One vector is turned by the same rotation once a step. Each row is the vector after some number of steps, and that number follows the row.
The counts run from 0 to 299.
[150 118 139 160 131 175  92 145 106 111 106 136 119 101 128 121 127 128
 154 180 118 107 103 133 141 110 133 144 150  81 174 113 163  98 101 135
 144 119 140 124 193 152 135 161  89 127 124 143 116  68 131  98  82]	33
[ 73 156 116 111 144 132 125 150 145 178 111  92 165 147 142  53 109 112
 189 149 156 141 105 124 155 116 108 109 122 120  95 157 155 115 132 155
 137 155 102 144 132 115 115 123 145 115 113 177 159 111 100 121 104]	289
[102 133 174 105 137  93 119 115 116 168 150  79 186 126 131 103 105 154
 108 167 136 131 107 104 146 158  93 109 120 124 107 110 111 104  98 126
 139 158 136 108 141 184 112 129 136 131 115 168 104 169 118 154  75]	213
[133 138 120 148 156 123 123 106 107 126 110 104 131 122 127  97 118 135
 172 149 168 118 113 161 117 134 153 152 131  51 144 129 172 137 103 179
 179 168 141 106 144 142 124 146 102 155  65 157 147 108 135 128 149]	149
[ 75 156 119 113 150 135 119 154 146 178 106  99 169 142 145  58 106 111
 187 150 155 139 104 126 153 110 106 120 117 122  90 157 156 113 131 153
 131 166 105 147 134 116 115 123 139 114 108 178 163 114  98 123 112]	288
[152 121 137 150 134 132 126 107  85 104  92 129 139 118 160 107 125 103
 147 169 146  93 108 160 116 116 158 118 179  52 182 127 111 138 135 125
 150 168 123 109 157 118 151 169  88 152  96 155 150 114 116 137 139]	245
[124 121 121 141 155 140  91 152 114  97 108 104 133 132  79 104 146 120
 133 176 168 118 100 149 101 133 161 138 108 105 141 116 180 148 178 134
 120 143 141 163 131 192 127 163 105 162  93 152 121  84  96 111 115]	166
[ 92 122 107 121 164 110 112 107 104  96 126  75 151 130  69  74 142 128
 175 152 156 122 103 146 114 148 153 120 116  89 156 124 162 173 154 154
 146 120 142 138 135 165 114 122 124 153 100 157 132 109 101 151  97]	159
[106 161 135 137 112 124 143 152 138 167 103  75 109 159 139  72 137 150
 139 153 179 128 101 122 148 157 131 106 141 108 111 142 179 106 134 155
 153 142  97 141 136 140 113 174 148 139  97 160 135  88 111  88  82]	297
[115 116 134 117 117 150 100 126 107 127 113 112 171 104 122  82 138  86
 153 158 119  91  86 114 140 120 144 101 152  72 181 129 133 119 104 102
 129 112 123 111 164 137 132 148 111 113 158 162 118 102  79 139  65]	24
[ 98 140 135 136 214 131  95 113 122 150 102 107 168 135 115  64 106 150
 155 153 163 149 100 131 124 123 106 146 113 128 114 132 134 148 165 167
 128 183 125 129 134 146 115 114 143 120  73 164 144 122 116 154 127]	59
[137 114 137 149 161 137 133  98  67  69 115  97 137 121  89 105 139 127
 179 168 140  95 121 154 135 115 137 103 177 124 189 134 144 153 128 127
 147 111 145 114 163 174 132 131 103 139 124 143 120  94 121 141  95]	256
[155 150 199 116 129 149 132 113  99 122 100 131 160 108 145 148 128 134
 107 180 159 114  84 144 132 123 118 116 157 142 132 128 126 104 140  71
 135 161 134 116 167 173 121 183 115 148 116 182 111 154 113 144 103]	111
[ 78 104 105 128 112  78 112 177 115 151 147  64 156 166 132  81 110 111
 138 185 123 116 141 109 149 137 118  87 128 107 115 118 108 120 141 150
 110 157 109 169 120 157 148 125 111 147 121 137 148 113 102 105  91]	81
[100 156 127 125 157 156 110 164 147 171 101 126 161 135 148  86 100 110
 178 162 163 140 109 139 141  91 108 142 107 129  80 152 174 100 131 150
 130 179 118 150 134 137 121 136 118 126  96 181 158 103 109 108 143]	284
[115 122 127 156 151 111 103 171 127 160 117  88 143 165 131  78 122 131
 101 176 166 119 124 117 119 137 128 114 121 119 109 118 144 116 157 160
 108 185 109 148  94 187 149 153 118 146  83 143 124  84  98  91 129]	73
[138 156 189 108 111 131 158 111  97  98 111 114 135 120 136 147 135 145
 129 187 153 127  96 157 138 137 118  89 161 150 134 132 131 114 152  76
 145 132 139 130 172 166 114 182 118 162 119 179 121 153 125 138  86]	107
[ 86 150 142  73 104 104 157 109 121 125 137 102 184 117 143  96 127  93
 174 161 141 126 110 158 128 131 130  67 125  97 118 143 136 122 118 108
 148 133 142 117 128 144 117 143 112 161 125 203 137 163  95 159 119]	6
[102 147 143  83 112 100 145 122 116 141 139 107 192 119 152 120 105  93
 163 165 148 122 115 157 126 121 128 100 115  95  97 136 127 113 105 111
 149 176 143 123 129 150 124 138  99 167 109 196 150 179 108 155 146]	2
[152 117 140 161 135 177  88 144 104 114 104 138 122 100 129 125 120 127
 154 181 121 109 102 132 142 108 131 155 144  79 170 113 159  97  99 134
 146 128 141 124 195 149 135 160  87 124 123 141 121  76 134 100  87]	34
[ 99 122 123 132 150 128 121 109 114 141 138 121 165 110 161  69  97 121
 191 159 101 130 132 134 140 114 105 102 138  65 149 128 130 106  68 179
 157 135 142  81 147 119 138 108 100 116 112 163 135 105 136 136 114]	138
[141 127 158 147 150 157 104 131 122 152 117 155 164  98 178 101  99 121
 137 176 114 119 122 130 129  97 104 120 140  83 142 120 138  73  67 151
 137 162 142  77 143 151 152 147  87 118 111 165 109  95 128 115 133]	131
[112 146 169  94 102 108 161 115  91  98 126  92 143 129 132 136 131 137
 156 184 134 126 103 155 152 141 116  78 160 143 132 133 108 128 156  83
 147 125 134 148 181 144 112 154 121 161 130 174 141 167 127 148  69]	103
[116 121 134 137 153 139 105 120 116 155 128 136 178 102 172  80  90 112
 169 165 106 121 127 127 137 102 105 119 138  66 146 124 122  92  64 166
 146 159 139  80 146 128 146 116  92 112 113 162 132 109 129 134 129]	135
[101 121 118 132  80  85 144 177 112 120 143  76 112 164 147 121 122 132
 144 201 127 121 144 140 149 141 125  82 143 114 114 118 127 105 147 139
 132 138 122 178 140 156 142 157  97 175 112 144 149 109 132  82  92]	87
[135 125 150 147 152 155 102 128 119 156 120 152 168 101 180  96  97 117
 142 172 113 118 122 128 133  96 104 123 137  76 142 121 131  77  66 154
 141 165 139  78 144 145 151 141  86 117 107 166 115  99 129 119 136]	132
[129 109 128 141 157 125 120  93  67  91 108  97 162 118 113  90 125 101
 177 158 134  86 110 144 136 113 145 113 183  85 193 136 104 163 129 121
 147 144 127 113 167 135 138 127 104 132 125 143 147 120 107 160 104]	251
[124 139 140 149 136 151 115 181 115 151  92 118 126 149 164 119 102 123
 156 192 147 126 117 132 164  95 100 136 159 151 105 144 124 100 161 120
 119 183  99 181 173 123 137 154 115 131 109 147 171 105 128  91 109]	188
[125 106 127 140 160 126 124  93  67  86 110  94 158 121 106  92 127 106
 180 160 134  87 112 147 135 113 143 108 184  94 195 137 110 164 130 121
 146 134 131 111 167 140 136 122 105 132 126 144 142 118 111 159  99]	252
[ 98 133 170 101 135  92 120 113 116 160 154  81 183 124 129 100 110 154
 110 170 131 137 109 106 143 161  93  97 115 125 111 109 113 105 100 128
 138 148 143 105 139 185 113 127 136 135 119 170 101 164 120 153  71]	214
[114 115 133 125 118 154 105 128 105 117 116 111 158 105 119  85 142  99
 160 162 114  97  93 118 141 120 139  95 155  79 184 127 142 115 104 113
 133  94 129 111 171 142 131 146 110 113 160 157 111  87  91 126  55]	26
[121 126 129 134  76  95 141 177 106 125 132  86 110 157 153 143 114 130
 135 202 140 117 137 150 148 140 130 105 145 108 111 118 127 102 145 125
 142 164 121 182 155 152 140 172  92 184 101 148 158 125 135  86 107]	90
[ 91 118 130 111 110 105 135 115 118 107 134 130 157 114 174  78 127 110
 155 180  94 136 122 150 113 137 128  53 136  48 163 114 100 120 135 143
 133 117 137 105 135 111 147 149  93 156 114 173 131 121 114 138 106]	235
